128 stands for zero in the data rows.
Here is a table of points, one per row:
[ 67 178 196  89 128 148 148 118 192 122 123 113 117 124 141 121 137 142
 131 105 121 130 114 148 147 146 127 151 131  80 144  94 128 134 111 155
 107 130 110 125 122 143 105 131  90 121 133 130  97 137 137  96 166 135
 128 149 111 156  95 161  78 122 115  74]
[130 113 165 114 131 130  94 152 127 106 152  92 142 158 125 105  87 155
 153 106 124  97 120 176 177 123 148 117 135 137 122  97 120 105 121 113
  99  80 116 142 124 134 117 114 139 130 163 147  89 103  67 164  68 129
 168 119 125 110 139 147 134 127 117 149]
[ 91 135 113 155 152 157  92 111 144 103 115 135  97 124 121 146 197 164
 141 118 120 140 151 129  97 126 161 133 128  95 111 165 120 128 116 103
 151 113 145 147 104 117 131 127 135 122 159  92 109  69 159 127  88 120
 103 120 103 151 159  99 129 134 124 135]
[112 134 128  74 127 140  86 123  63  90  92 157 127  97 122 168 128 114
 166 155 133 117 107 156 143 137 128 122  85 185 135 120 125  89 133 151
 144 166 156 116 117 170 138 137 133 125 122  95  98 132 142 106 114 127
 145 125 108 135 144 114  92 144 148 123]
[174 146 101 132 160 147 143 168 164 127 143 123 112 141 160 161  88  77
 115 111 151  90 141 121 132 152 141 111  87 139 113 150 130 170 146 145
 188 120 159 166 102 119 144 170  88 162  98 116 133 128 136 144 172 148
 104  88 144 152 138 156 102 111 144 146]
[141 137 140 155 114 152 123 118 151 143  97 118 157 145 136 152  85 127
 131 159 136 142 113 101 121 127 140 142 118 127 107 166  95  90 146 153
 123 120  98  55 138  97 117  94 127 162 170 170 120 142 133  93 101 150
 107 147 157 153 115 143 176  84 143 127]
[ 95  93 159 157 107 125 120 165  97 152 142 141 140 105 103  97 127 118
 148 138 181 102 121 116 113 171  94 116 128 111 122 132 130 172 124 104
  98 117 162 111 120 126 135 128  94 168 103 163  95 122 148  88 120 124
 126 148 112 117 168 136 136 139 144 140]
[146 115 102 115 117 179 130 117 184 150 161 125  99 136  96 102 138  82
 149  78 146 130 162 140 127  88 127 153 109 133 135 117 136 131 130 108
 154 128 184 105 181 145  83 111 139 128 139 171 143 156 138 146  94 137
 155 171 114  75 118 102 146 146 150 117]
[131 114 124 152 148 129 107  91 109 100 122 138 126 166 158 130 147 156
 121 122 138 127 136 165 129  98 101 184 138 123 141 124 161 133 178 158
  90 119 151 163 163 127  94 129 112 162 136 116 134 157 112  85 128 125
 126 105  97 144 169 123 147 119 108 142]
[144 131 110 129 165 126 154 127 122 202 133 173 121 152 143 156 134 129
 156 121 142 156 126 120 156 140 136 104 169 108 146 145 111 111 121 183
 101 126 137 127 144 103 128 136 146 154 134 103 107 104 139 131 110  90
 156 137 118  99 111 160 117 132  81 148]
[161 119 131 129 129 161 164  86 160 179 139 123 141  99  91 111 136 119
 101 139 124 120 128 125 139 143 168 110  92  81  92 113 179  87 209 108
 120 130  96 147  76 132 133 124 136 157 112 130 145 121 123 143 146 119
 118 119  94 108 159 100 122 146 149 134]
[152 177 123 141 131 128 157 134  82 144 129  60 113  98 139 157 136 131
 138 129  99 110 111 121 110 162 168 160 123 116  96  99 165 152 115 138
 116 147 129 130 148 144 121 114 152  80 115 123 123 127 135 100 142 160
 151 122 153  95 156 129 170 115  96 142]
[164 134 132 134 143 115 120 156 132 102  85 131 145  84 142 203 133 124
 130  81 181 152 132 144 110 111 131 145 164 178 131 139 146 141 152  80
  60 151 109 104 149 147 123 137  87 115 102 126 134 121 123 145  92 142
 117 140 160 143 100  94  88 135 140 115]
[115 141 110  68 170  74 120 149  95 120 128 140 102 122 118  66 140 146
 153 130 147 159 152 133 146 143 123 139  98 115 121 175 148 130 133 162
 119 145  92 130 149 152 125 117 108 115 115 135 116 103 135 106 129 148
  97  81 154 139  90  95 173 128 156 143]
[113 167 120 103  95 115 103 125 128 128  91 117 147 131 133 107 171 126
 121 119 162 151  90 128  93  92  80 118 108 126  77 127 115 134 117 130
 106 119 135 128 114  90 120 167 151 116 152 156 124 146 156 129 108 142
 110  97 123  93 119 145  79 148 121 141]
[142 127 130 130 120 169 125 143  85 155 127 126 146 121 168 136 168 142
  98 107 116 105 143  74 101  95 129 103 148 163 151  99 165 100 106 143
 134  86 138 116 116 120 123 134 121 126  92 107 108 115 109 143 162 184
 153 132 119 122  91 112 134 119 153  89]
[146 118 118  87  67 127 186 151 132 146 136 112 130 166 121 133 148 115
 146 156 112 145 116 121 119 104 129 111 116  93 156  83 128 172 140 131
 147 137 125 116  85 118 154  74  97 127 111 129 192 111 122  83 101 115
 138 108 107 174 121 105 104 131 144 171]
[159 101 128 156  98 121 149 122 171 131  86  96 143 109 117 135 127 140
 117 165  97 133 113 113 169 122  78 109 157 120 134 132 123 117 112 130
 133 125 157 151 155 153 131 111 133 122 143 119  76 122 163 121 108 112
  78  86 148 139 110 101 115 160 130 119]
[ 84 136 115 151 157 149 172  99  99 100 112  96 164 159  88  98 127 112
  97 123 148 113 112 126 113 113 117 131 124 176 158 127 160 127 111 136
 152 124 103 120 151 147 150 152 131 159 148 119 147 105 132 132 119  94
 140 122 137 134  81 114 124 155  87 145]
[153 120 161 158 150 100 127  78 101 130 157 139  95 140 109 164 123 128
 114 119 202 142 120 107 153 113  98 120 139 100 145  91  98 136 104 112
 148 152 137 128 130 150 148 113 144 112 174 122 127 125 112 141 150 146
  86 115 107 135 126 146 132 103 142 131]
[ 89  89  85 143 172 130 130 168 149  98 136 138 109 126 111 166 112 132
 167 140 111 130  95 139 141  94 106 131 121 139 119 107 134 134 101 116
 101 114  70 133 173 110 170 124 158  96  96 150 140 126 139 138 159 156
 145 120  75 115 133 151 128 140 143  91]
[149 152 178 109 124 113 153 155 116 121 143 135 138 148 102 136 117 141
 133 170  75 145 177 149  60 119  68 108 120 102 118 119 138 115 146 125
 132 121 119 154 135 152 161 132 154 147 137 115 151 153 163 188 112 123
 132 162 157 134 171 121 155  77 141 127]
[133  95 121 162 133 122  89 152 142 119 120 114  92 152  91 110 132  93
  79 145  93 156 122 139 108 172 132 127 156  98 146 123  81 126 107 157
 132 147 104  92 107 115 137 154 125 112 120 125 107 191  84 127 110 138
 186 104 131 130 137 132 114 125 137 104]
[165 134 132 109 121 140  99 109 100 100 166 151 100  98 149 102 135 179
 130 136 100  87 152  83 132 122 140 150 189 121 119 129 106 164 150 107
 138 106 123 102  97 139 162 146 151 143 125 158 131 187 149 114 113 111
 154 136 127 116  65 140 113 163 102 110]
[133 122 116 131  88 134 148 113 101 123 120 136 164 124 112 143 111 168
 126 121  95 157 158 150 149 124 166 126 106 141 147 166 121 159 121 108
 137 113 159 149 125 108 112 125 132 162 126 108 158 132 125 169 218 149
 134 104 152 105 119 124  95 125 139 159]
[ 86 123 115 111 134 128 122 125 103 113  56 124 108 118 166  89  92 138
 121 129 137 139 139 105 124  88 144 115 156 108 146 110 112 115 157 110
 133 148 136 128 138 160 183 145  95 122 145 138 136  95 105 153 151 146
 131 159 157 112 183 150 141 141  97 126]
[125 118  87 146 113 131 137 114 124 131 146 109 120 114 193 131 189  79
 106 149 119  95 145 165 184 118 128 121 111 143  79 180 104 161  95  98
 122 136 115 119 105 177  86 123 122 125 125 143 116 134 102 139 137 107
 169 163 138 165 129 147 190 131 137 108]
[103 137 137 108 125 151 115 102 137 168 156 120 102 129 112 154 126 128
 113 139 118 127 129 148 145 143 127 127 123 148 155 134  93 113  74 136
 142 140  89 179 126  89 144 131 111 147  95 156 160 146 123 110 100 120
  66 161 175 107 140 101 126 143 120 140]
[157 128 139 150 111 121  74 157 160 111 127 146 140 118 124  92 114  81
  89 104 128 160 135  82 122 135 139 116 123 145 129 134 105 117 115 167
 113 123 113 181 114 135 104  96 123 126 146 117 166 120 168 125 177  96
 119 153  92 129 116 154 147 140 121 170]
[ 88  80 174 114 152 108 141 127 124 118 155 115 117 115 127 107  90 174
 104 128 161 136  79 119 103  86 168 139  96 134 138 143 119 118 150 130
 108 120 158 119 165 134 114  97 143 112  83  40 137 160 130 139 103 132
 138 147 147 145 117 171  99 116 113  99]
[137  97  96 141 133  86  87 120  94 143 158 115 159 111 113  95 140  86
 173 117  73 109 153 144 127 159 141  94 118 105 130 101 115 113 124 122
 133 117 151 104 134  74 118 136 104 117 154 150 136 141 134 137 142  66
  77 116 127 133 101 125 131 100  88  78]
[129 153 136 164 113 118 101 138 168 169 130 126 153 148 152 127  89 143
 179 132 147 146 116  94 131 172  80 171 126 141 126 128 120 102 114 124
 141 140 145 127  61 129 119 120 147 120  95 131 164 119  80 161 146 113
 125 103 126 156 104 113 154 176 101 118]
[101 123  99 101 101  98 157 113 119 129 133 138 110 124 101 141  92  89
 111  81 115 137  91 116 152 152 126 189 139 178 106 146 127 121 106 129
 132 136 143 148  94  93 157 121 100  98 136 114  87 127 135 161 107  82
 151 138 122 112 161 112 173  64 135 137]
[114 149  92 139 121 102 134 124 123 116 126 109 115 160 163 128 123 149
 115 141 161 111 127 142 128 183 157  91 162 155 126 149 126  90 146  98
 153 119 119 132 184 135 117 133 157  93 139 152 141 132 161 123 146 159
 156 158 109 151 143  96  82 101 151 139]
[142 136 131 135 129 109 136 120 134 123 124 153 152 123 135 134 127 167
 113 145  69  97 156 116  93 119  92 135 114 136 167 121 157 161 176 116
 139 187  94 104 151 102 109 137 165 123 144 103 109  69  97 128 118 143
 111 173 120 100 124 163  91 129 168 155]
[135 136 165 114 127 124 167 138 177  98 143 221 165 122 124 106 144 114
 126 149 125 116 124 151 114 117 170  90 155 106 119 120 169 140 100 123
 162 109 128 111 111 121  98 172 158 102 121 139 154 129  93  73 151 122
 105  81 161 125 155 126 170 142 124 118]
There is one direction along which these points spread out most. Take the direction at right angles to it along which they spread out most. Then take the direction at right angles to both along which they spread out most. Go by this last direction. How many in every 100 of the points above lie lower along it than each point below? Answers are rounded to whole numbers. More than half of the points above lie lower than the first one.
[137  97  96 141 133  86  87 120  94 143 158 115 159 111 113  95 140  86
 173 117  73 109 153 144 127 159 141  94 118 105 130 101 115 113 124 122
 133 117 151 104 134  74 118 136 104 117 154 150 136 141 134 137 142  66
  77 116 127 133 101 125 131 100  88  78] 83
[153 120 161 158 150 100 127  78 101 130 157 139  95 140 109 164 123 128
 114 119 202 142 120 107 153 113  98 120 139 100 145  91  98 136 104 112
 148 152 137 128 130 150 148 113 144 112 174 122 127 125 112 141 150 146
  86 115 107 135 126 146 132 103 142 131] 56
[ 86 123 115 111 134 128 122 125 103 113  56 124 108 118 166  89  92 138
 121 129 137 139 139 105 124  88 144 115 156 108 146 110 112 115 157 110
 133 148 136 128 138 160 183 145  95 122 145 138 136  95 105 153 151 146
 131 159 157 112 183 150 141 141  97 126] 36
[146 118 118  87  67 127 186 151 132 146 136 112 130 166 121 133 148 115
 146 156 112 145 116 121 119 104 129 111 116  93 156  83 128 172 140 131
 147 137 125 116  85 118 154  74  97 127 111 129 192 111 122  83 101 115
 138 108 107 174 121 105 104 131 144 171] 67
[144 131 110 129 165 126 154 127 122 202 133 173 121 152 143 156 134 129
 156 121 142 156 126 120 156 140 136 104 169 108 146 145 111 111 121 183
 101 126 137 127 144 103 128 136 146 154 134 103 107 104 139 131 110  90
 156 137 118  99 111 160 117 132  81 148] 61
[141 137 140 155 114 152 123 118 151 143  97 118 157 145 136 152  85 127
 131 159 136 142 113 101 121 127 140 142 118 127 107 166  95  90 146 153
 123 120  98  55 138  97 117  94 127 162 170 170 120 142 133  93 101 150
 107 147 157 153 115 143 176  84 143 127] 75
[142 127 130 130 120 169 125 143  85 155 127 126 146 121 168 136 168 142
  98 107 116 105 143  74 101  95 129 103 148 163 151  99 165 100 106 143
 134  86 138 116 116 120 123 134 121 126  92 107 108 115 109 143 162 184
 153 132 119 122  91 112 134 119 153  89] 22
[125 118  87 146 113 131 137 114 124 131 146 109 120 114 193 131 189  79
 106 149 119  95 145 165 184 118 128 121 111 143  79 180 104 161  95  98
 122 136 115 119 105 177  86 123 122 125 125 143 116 134 102 139 137 107
 169 163 138 165 129 147 190 131 137 108] 3
[129 153 136 164 113 118 101 138 168 169 130 126 153 148 152 127  89 143
 179 132 147 146 116  94 131 172  80 171 126 141 126 128 120 102 114 124
 141 140 145 127  61 129 119 120 147 120  95 131 164 119  80 161 146 113
 125 103 126 156 104 113 154 176 101 118] 50
[135 136 165 114 127 124 167 138 177  98 143 221 165 122 124 106 144 114
 126 149 125 116 124 151 114 117 170  90 155 106 119 120 169 140 100 123
 162 109 128 111 111 121  98 172 158 102 121 139 154 129  93  73 151 122
 105  81 161 125 155 126 170 142 124 118] 89
[131 114 124 152 148 129 107  91 109 100 122 138 126 166 158 130 147 156
 121 122 138 127 136 165 129  98 101 184 138 123 141 124 161 133 178 158
  90 119 151 163 163 127  94 129 112 162 136 116 134 157 112  85 128 125
 126 105  97 144 169 123 147 119 108 142] 53
[ 88  80 174 114 152 108 141 127 124 118 155 115 117 115 127 107  90 174
 104 128 161 136  79 119 103  86 168 139  96 134 138 143 119 118 150 130
 108 120 158 119 165 134 114  97 143 112  83  40 137 160 130 139 103 132
 138 147 147 145 117 171  99 116 113  99] 78
[164 134 132 134 143 115 120 156 132 102  85 131 145  84 142 203 133 124
 130  81 181 152 132 144 110 111 131 145 164 178 131 139 146 141 152  80
  60 151 109 104 149 147 123 137  87 115 102 126 134 121 123 145  92 142
 117 140 160 143 100  94  88 135 140 115] 11
